One turning vector, and how many ticks it has turned:
The counts run from 0 to 104.
[176 115 120 109 102 202 144 142 123 107  95 142 136 127 138 123 139 107
 129 101 101 109 186 135 168 123 128 125  89 118 111 100  91 168 102 146
 126 134 134 125 127 120  92  96 152 112 137 136 158 137 146 120 195  69
 142 131 100 157 196 101 125 114 176 103  96 124 116 166  71 124 120 152
 143 143 103 146 153 103 106 161 143 120 141 136 143 114]	58
[212 107 113 101 116 171 123 107 140 102 109 134 125 129 103 150 154 164
 146 115 126 124 127 118 141 121 113 159 149 136 163 114  95 175  76 106
 108 145 145  93 106 107 181 121 101 168 145 106 146 157 107 130  85 124
 165 121 148 189 106 111  88 124 168 114  77 139  77 130 102 151 107 127
 146 129 154 113  94 120  95 158 152  76 150 146 159 102]	4
[188 106 162 126 145 176  81 129 112 113 109 108  87 136 148 104 107 116
 103 127 149 124 166  96 118 105 114 171 120 161 144  77 122 146  94 181
  94 118 123 177 137 128 107 127 159  85 126 137 135 147 144 132 166 135
 134 121 163 156 173  81 126 172 134 146 108 116 121 125  96 146 114 124
 170 175 127 118 153 166 133 104  96 138 121 103 150 130]	72
[170  82 162 105 121 138 149 104 163 109 117 166 167  77 162 144 127 157
 109 125 105  91 184  78 126 123  90 140 138 149 151 147 124 151 179 160
 108  72 126  82 114  90 168  88 135  77 145 144  72 130 115 115 140  76
 146 139 106 122 112 140 139 111 106 133 109  85  83 174 110 102 104 143
 137 143 118 131 114 107 151 179 155 131 128 144 132 145]	9
[196  89 125  84  86 183 105 138 137 139 130 124 123 105 155 136  99 111
 143 111 132 133 202  98 149 153 111 113  80 126 154 105 134 172 110 167
 119 130 167  72 117 111 136 133 134 106  92 118 120 176 148 160 120 120
 130 127 114 157 161 115 140 169 126 112  74 128 101  67  88 141  98 125
 122 152 116 157 153  95 115 106  76 125 126 146 101 113]	94
[195  99 147  92  87 176 123 141 128 166 161 127 131  90 158 109  95  82
 119  95 115 120 197 108 136 143 135 136  90 148 136 119 105 188 123 162
 105 126 147 103 134 100 105 130 178 112 110 141 133 175 137 123 159  98
 123 114 110 151 190  94 161 161 127 117  97 125 108 128  99 118 103 123
 114 153  98 131 146 107 125 114  83 141 130 112 116 120]	93
[204  74 147 115  94 187  99 132 154 129 154 132 134 123 114 109 145 125
 116 103 127 113 169 130 113 135 103 181 115 127 120  99  96 174 111 147
 120 152 164 131 150  95 134  96 146 134 163 150 156 189 150 135 150  94
 118 126 120 201 155  72 120 107 157 116  99 113  89 154  89 137 106 132
 135 138 115 102 112 124 111 159 116 124 115 121 149  71]	48
[184 100 194 126 113 119 184 126 167 121  97 162 131  84 154 153 109 126
 138  82 124 122 157 105 117 129 125 116 150 168 127 102  88 163 126 117
  75  89 116 102 101  84 138 126 158  77 137 118 130 137 100 146 147 130
 155 115 178 122 137 116 110 188 161 128  94 128  70 156 153 109 111 104
 140 157 141 136 122 118 101 115 128 127 142 124 190 166]	53
[151 125 139 130  99 189 158 146 111 118  92 142 145 135 123 136 124 106
 132 108 117 123 149 184 150 115 132 100 109 132 114  95 114 143  81 149
 135 133 138 143 118 133  95 125 162 103 139 133 158 101 143 119 199  91
 138 137 101 119 202  85 127 114 153 120 114 127 116 154  62 106 143 142
 168 116 101 114 170 115 105 132 138 142 131 117 155 146]	57
[177 102 170 115  97 193 150  80 167 110  94 145 154 116 145 135 132 146
  76 124 103  86 162 107 152 133 113 141 131 144 107 112 110 163 138 151
 116 117 128 123 125 103 147 105 175  91 154 154 108 126 130  92 200  79
 137 137 117 143 156 102 135  94 128 107 120 140  64 190 100  94 127 178
 145 139  94  85 133 125 128 163 161 125 126 124 139 130]	68
[166 102 169 102  94 128 171 128 161 116  87 177 150  67 140 163 108 148
 163  95 104 123 157  90 174 150 134  89 123 135 128 117 135 161 109 148
  94  84 126  62  86  89 154 149 139  70 136 112 116 129 110 150 123 125
 150 118 139 114 145 133 114 158 137 109  90 130  62 135 126  92 100 111
 125 129 143 140 119 104 107 132 135 127 149 150 171 168]	54
[171 109 132 101 136 144  92 119 144 131 131 112 117 141  98 148 127 177
 135 137 168 138 123  86 116 106 109 146 169 165 204 119 137 154 102 163
 121 131 163  99 131 121 212 156 122 137 150 129 133 140 135 124  46 147
 128 129 151 155 123 130 110  93  77 113  86 120  94  71  97 150 114 123
 173 150 150  90 119 127 155 112 119 105 127 119 117 133]	85
[130 133 115 110 119 141 163 161  79 117  97 135 140 147 134 147 113 134
 140 135 144 137 139 120 155  82 117  93 140 172 177 131 139 121 117 199
 107  82 106 112  96 138 147 150 124  71 140 122 111  87 151 119 132 101
 122 122  89  98 175 143 157 110  97 138 100  89 138 147  75 139 155 112
 191 135 113 115 175 104 186 126 123 121 153 113 116 197]	21
[171 127 154 152 120 119  99 139 146 129 129 114 112 132 116 126 128 163
 136 127 187 148  80 104  98 100 128 143 168 176 168 101 119 128 106 161
 106 111 136 130 138 115 190 186 133 120 176 124 163 123 129 137  77 148
 113 110 169 150 127 101  97 101  90 137 100 119 104 117 114 130 139 112
 188 134 155  85 126 130 157  99 105  94 130  89 141 140]	86
[136 124 126 118 106 195 178 168  93 134  94 129 104 128 159 126 138 122
 106 107 140 110 160 137 131  71 128  97 136 183 159 110 118 146 115 162
 113 120 136 129 115 146 120 143 166  98 124 135 134  85 137  80 168  78
 138 107  94 136 164 109 146 109 125 142 110 106 131 164  84 126 133 140
 205 154  98 107 184 106 191 116 119  89 155 123 110 178]	22
[188 106 117 154 139 176 124 148 101 111 125 123  78 160 114 131 136 133
 147  86 138 141 139 131  98  80 109 184 170 178 173  88  84 156 108 141
  87 127 114 162 124 117 140 133 129 119 135 100 154 127 143 127 127 126
 154  98 138 179 133 125 119 143 158 157  89  94 118 159 124 165 114  96
 202 153 156 122  95 155 154 114 143 101 136 119 170 120]	62
[182 111 120 137 113 190 135 167  96 125 121 112 101 148 125 134 136 113
 163  94 123 136 159 155 111  73 120 149 156 157 155  70 113 148  81 140
 126 147 138 172 126 125 100 154 120 133 124 111 169 140 142 142 141 109
 144  90 114 171 162 117 113 119 172 103  73  96 116 123  75 157 105 119
 206 137 129 121 152 127 163 128 118 104 134 109 157 111]	2
[190 107 132 164 139 174 100 116 125 126 131 120 121 161 114 115 137 139
  98 132 150 141 101 121  95 124 118 189 142 167 145 105  78 141 107 153
 103 136 122 150 168 109 176 146 141 131 177 147 150 136 135 106 117 134
 127 136 159 185 173  79 105 108 101 161 129 125 110 140 125 153 133 117
 196 141 133  64 131 162 126 129 125  99 151  78 140 107]	27
[199 116  78  88 102 225 106 131 107  90 119 153 139 132 125 141 112 136
 145 109 114 141 180 123 166 137  99 144  75 100 139 123 103 178  72 156
 132 137 134  87 114 120 109  98 113 115 116 131 109 182 161 124 131  95
 156 143  85 169 173 107 129 132 176 124  69 110 115 137  71 132  95 127
 123 126 127 154 115 122 109 172 153 121 130 167 120  96]	59
[143 119 147  98 109 111 131  94 176 105 136 129 198 109 112 141  77 142
 122 160 167 121 136 113 147 147 125 119 117 135 133 159 158 158 141 174
 138  81 139  61 119 106 184 141 132  56 163 143  91 118 155 140 120 102
 113 166 130 103 192 114 131 104  86 149 118 115 101 151  76  94 155 118
 152 122 120 111 159 107 109 131 107 154 111  93 106 142]	90
[210 101 129 136 109 187 128 148 122 122  98 119  88 135 109 142 168 128
 153  89 103 132 145 143 127 106 111 156 141 142 163  91  74 164  82 115
 112 157 152 155 125 103 131 123 133 161 147 113 193 152 119 128 125 115
 159  86 130 181 130 104 108 128 187  96  75 124  99 138 110 132  98 144
 164 148 139 116  98 122 130 156 133  85 140 138 144 119]	3
[184 114 104  96 111 154  88 155 125 132 123  96 127 130 126 133 104 122
 175 127 154 165 161 125 145 120 114 105 122 120 166  91 149 163  66 161
 136 127 172  98 107 132 143 157 117 118  91 107 136 175 153 168  77 157
 122 125 132 145 185 110 135 163 124 127  75 118 105  63  66 142 114 105
 146 136 147 148 161 109 135 100  86 119 109 128 110 130]	95
[133 116 168 128 108 139 137 145 163 113 146 114 164 119 139 124  92 105
 134 156 157 126 149 117 130 148 122 114 123 147 120 134 173 143 145 197
 129  99 146 109 142 104 147 145 146  47 153 142 115 126 160 142 148  96
  98 148 114  86 223  88 139 120  86 142 123 107 118 153  53  94 152  92
 179 125 118 112 180 122 139 132 103 145 100  78 133 150]	91
[173 112 174 144 121 142 166 102 139  97 114 159 154  96 139 147 139 134
 112  94 129  99 154 102 122 124 111 164 150 163 139 125  84 167 169 148
  92  86  96 102 124  80 163 104 141  87 170 126 106 124 118 110 176  85
 139 122 118 141 131 111 133 108 130 151 116 108 108 214 123 116 133 117
 153 147 122 126 105 121 111 159 168 124 143 113 178 140]	8
[183 106 170 140 122 137 147  93 161 131 120 165 157 111 146 128 111 162
 111 113 139 117 125  91 149 162 116 126 147 163 127 139  83 154 154 130
  77 111 122  87 126  92 205 121 157 102 183 144 138 138  94  86 128 135
 117 132 145 153 140 101 101 121 113 125 130 157  60 182 157 103 140 134
 149 137 118  74 108 108  72 124 131 111 157  87 149 135]	88
[143 112 135 118  70 148 144 164 155 135 118 117 177  96  98 150 128 154
 135 129 134 119 148 114 146 108 115 101 159 121 151 137 137 148 122 150
 138 105 164  78 104 117 170 156 120 132 161 133 122 133 103 119 103  77
 142 142  72 126 158 120 141  67 104  86  72 115  92 132  55 103 121 152
 143  91 125  93 144  77 166 164 129 106 121 127 101 134]	45
[146 127 112 132 127 119 176 168 104 117 133 156 133 125 117 158  93 132
 188 106 189 175 119 122 134  89 137 126 157 157 162 117 132 143 117 167
 104 101 143 120 114 118 175 179 107  93 146 112 149 115 142 147  77 123
 108 114 125 117 149 130 109 112  98 189 101  99 123 156 121 160 151  67
 200 130 146 162 133 119 121 111 119 107 141  91 125 153]	41
[149 121 118  70 100 187  99 143 139 147 119 124 161 124 137 137 113 142
 132 157 148 137 156 112 159 153 132  72  87 116 155 120 147 158  87 176
 140 124 166  77 110 126 151 145 149 116 119 132 129 153 137 146 110 137
 131 158 108 133 193  99 123 107 105  98  76 146 100  65  30 113 103 137
 129 121 124 115 183 101 133 117  93 130 110 125  94 129]	35
[188 121 133  75 141 177  81 105 149  77  83 123 132 139 125 134 115 162
 135 162 147 150 120 102 147 165 119 132 123 114 154  79 130 163  52 180
 117 124 143 102 103 134 165 132 114 121 135 100 129 152 137 150  97 179
 170 157 185 163 141 107  84 137 135 113 102 133  95  72  69 121 108 131
 147 128 163 102 150 140 105 133 141 151 116 122 153 139]	15
[152 113 156 174 136 125 163 126 136  79 117 157 168 122  97 152 136 155
 129 111 146 127 106 129 119  86 111 168 182 168 123 116  97 133 144 144
 106  90 103 142 134  83 169 127 115  91 187 141 132 106 128  94 141  99
 122 121 129 131 151 112 106 113 130 168 118 106 113 214 116 129 159 115
 200 126 131  98 125 134 111 151 167 121 136  93 180 143]	7
[161 135 119  94 161 155 126 131 133 101  74 129 125 123 148 144 105 173
 151 155 157 150 118  94 152 138 120  98 141 131 181 104 123 137  76 167
  90  93 116  85  99 129 188 152 122  97 117  98 125 119 120 142  77 184
 150 136 158 122 135 133  98 159 127 130  96 143 113  81 113 139 120 118
 181 149 168 120 141 131 116  97 141 135 151 131 159 175]	75
